One vector is turned by the same rotation once a step. Each row is the vector after some number of steps, and that number follows the row.
The counts run from 0 to 662.
[  1  -8   0   8  -7  -5 -44 -15 -10 -29 -15  29 -19 -15  24   1 -25 -33
  49 -21 -44 -32 -27  -6  -5 -10 -25  -2 -21  -2  -7 -16  -3   4 -20]
121
[  7 -25  -9 -10   9  -8 -34  17 -22  -5   0  35   4 -36   9  13 -46 -46
  33 -24 -26  -4  12   8  12  11 -25  17 -30   3 -33   2  13  -6 -29]
223
[ -8 -31  18  -4  44   1 -10   8  10  -8 -29  12   2 -45   2   9 -22 -12
  26 -26 -12  15  11   4   7  -4 -57  20   8  -9   2  -6 -32  29 -26]
180
[-10  -3   0   4  10  18 -17 -40   7 -16   5  28  -9   9  11   8 -19  -3
  29  -3 -20 -12 -29   7 -18  34 -60  32  -2   6   3 -37 -15   5 -38]
165
[  6 -13  -4  -7  17  19 -26 -11  -7 -37 -28  19 -23 -58  -2   4 -17 -41
  21 -14 -39   4  -3  -6   4 -20 -24  18   7  -1 -18  17 -16  10 -28]
376
[  3 -30 -11  14   8  27  -8  -2  28 -45  17  -2  -7  -4  46  16 -11 -20
  20 -21  16   4 -10   0 -38   0 -55   1   1   1 -15  10 -24   4 -44]
313
[ -2 -17  -9  -4  11   6 -37  -7   7 -24 -17  35 -31 -30 -15  10 -13 -42
   1  -8   1  19  13  -4   6 -17 -29  15  -1  -1   4  -2 -22  -8 -66]
68
[-16   2  17   3   7  -3 -48  -3  -7  -8  20  31  18  -1  33  16 -21   2
  28 -53 -17  -8  -8  -4 -23   7 -50   9 -20   5  -1  -6 -28 -13 -29]
233
[ 26  17  -8  -9  -1   2 -19  17 -12 -13   4  24 -18 -57  22  13 -36 -41
   3  -8 -12 -16   8  -2 -18 -17 -46   7 -18  -1 -13 -18 -16  -3  -5]
140
[  2  -2   5  -3  -3   5 -42  12 -23 -28  19  25   2 -20  31   2 -36 -43
  25 -31 -26 -15  12   7 -26 -22 -33   8  -8   1 -26  12   1  -3 -29]
308
[-15 -33 -12   0  33   8  -5 -19  -3   3   8  29  -5 -13  13   9 -33  -6
  19  -2  -2   8 -13  -1   1  53 -65  29 -24   1  11 -15 -10   6 -25]
521
[-18  13  11   5  33  24 -27 -31   4 -29   5  36 -24 -37  12 -15 -10 -11
  -3  -5 -19  -1 -10 -25 -19  -8 -53   7   0   4  21  -9 -43   0 -22]
404
[ 23  -1  -4  -4   7  16  -2   6  25 -30 -17   0 -16 -47  10  21 -13 -30
   6   0   3   8   1   5 -22 -16 -61  19  16  -7 -13 -24 -36  18 -36]
415
[  6 -39 -14  16   9  -6 -19 -10   8 -14   3  20 -23   6  20  14 -46 -31
  22 -15   2 -13   1  -8  -4  10 -42  -9 -26  12   5 -12  22  -7 -62]
239
[ 13   8 -12   1  -5  12 -18  -8 -14 -16  -2  28 -39 -35  19   0 -31 -44
  25  14 -37 -35 -23  -1 -12  -3 -44  20 -20  -4 -15 -34  -5   7  -3]
598
[  2 -38   4  10  33   7  10  -1  19 -38  -6 -15 -13 -14  35  -2 -25 -24
  33 -27  -3 -18  -4  -4 -20  -6 -50  -5   8   2  -2   2   1  29 -28]
125
[ 10 -28   7   3  18  -3 -18  37   9 -18 -19   3  -7 -48  24  16 -31 -45
  26 -35   0   9  22   0  -1 -28 -39  -1  -7 -13 -13   6 -11  14 -24]
498
[ -2 -29  -1  19  37   4  -8   2  29 -16  -6  10  28 -25   7  20  -9  -6
  40 -34   4  31  10   8   8  22 -44  10 -11   3 -15   8 -13   5 -49]
266
[ -3 -20   0  24  22  -7 -30 -11  37 -15 -14  27   6 -18   1  22  -2 -12
  44 -30   5  24   3  -8  17   7 -35  -9 -17   0   4 -17 -24  -1 -53]
115
[  3  -4   3   4  29  31   2  -5  12 -40  -9   6 -21 -59  22  -2  -5 -29
  10   0 -13   5 -11  -7 -14  -8 -48  13   5  -2 -17   9 -38  24  -2]
58
[-26 -11  13  12  22  10 -34  12  13 -12 -18  40 -11 -24  -2  11  -2 -34
  40 -23  -7  31   7  12   8  -5 -35  28  -7 -17   0  -4 -42  23 -29]
657
[ -7 -24  -9   5  45  14   3 -22   7  -9  -7  31  -2 -28 -18   3 -26 -25
  27   5  -6  21   1   6  21  43 -50  27 -13   9  -5 -19   3  12 -40]
370
[ 14 -21 -14   5  -4   2 -10  -6   6 -27  15  -7  -3  -4  51  17 -32 -12
  33 -25 -13 -34 -23   4 -33  16 -56   0 -11  11 -15 -17   1   0 -23]
6
[ 27 -27 -23  12   8  -1 -14   8   7 -29   4   5  15 -26  18  26 -30 -34
  32 -20  -7   5   5   8   8  15 -34   3 -23  17 -39   5  22 -10 -43]
71
[  3  17  25   3  43  -1 -14   2  -1  -6  -1  28  22 -53  12   0 -28  -8
  27 -21 -30 -10   4  -6 -10  -6 -60   7  -8   0  -2 -26 -24  15  -7]
487
[ 24  -9 -25   5  29  23   5  -3   8 -34   7  20  -8 -47   4   4 -23 -53
   0  13   4  12  14   3  -4  12 -39  12 -12  19 -33   4  11  -1 -47]
529
[  0  -1  -3   1  -1  13 -14  12  15 -11  20  17  -1   1  25  28 -20 -25
  15 -11  17  13  14  27 -34  11 -67  29  -6  -5 -16 -19 -16   1 -49]
502
[ 11 -14  13   5  10 -10 -16   5  10 -19  -9   6 -19 -36  49  10 -34 -17
  25 -28 -19 -33 -11 -22 -21 -19 -54 -14 -19  -6  12 -24 -20  18  -3]
244
[  9   3 -17 -18 -16  18 -42   5 -16 -33   8  24 -15 -48  25  14  -9 -41
  -1 -13 -21  -1 -11  -8 -26 -13 -29  17 -10   1 -25  21 -30 -14 -21]
496
[ 12 -16 -19  28   6  19   3   4  33 -47   5  18 -32 -15  24   6 -15 -52
  35  10   8   2  -2   8 -15  -2 -31  -5 -16   3 -22 -15   6  15 -37]
4
[ -6  22  11   2  27  16 -18   9 -14   5  22  49  20 -36   3   4 -23 -38
  16  -6  -9  18  24  16 -12  15 -50  33 -18   2 -21 -10 -13   0 -21]
64
[ 22 -13 -15   1 -19  -9 -51  -1  -9 -24  -8  28   1 -31  28  25 -19 -28
  40 -35 -25  -3 -17  -7   3   4 -21  -6 -38   4 -20   0  -8 -15 -25]
580
[-21  13  10 -16  24  16 -34 -22 -25  -9   7  52 -20 -30  -1 -11 -28 -24
   6  -3 -30  -6   1  -3 -14   7 -53  38  -5  -4   7 -14 -26   3 -21]
252
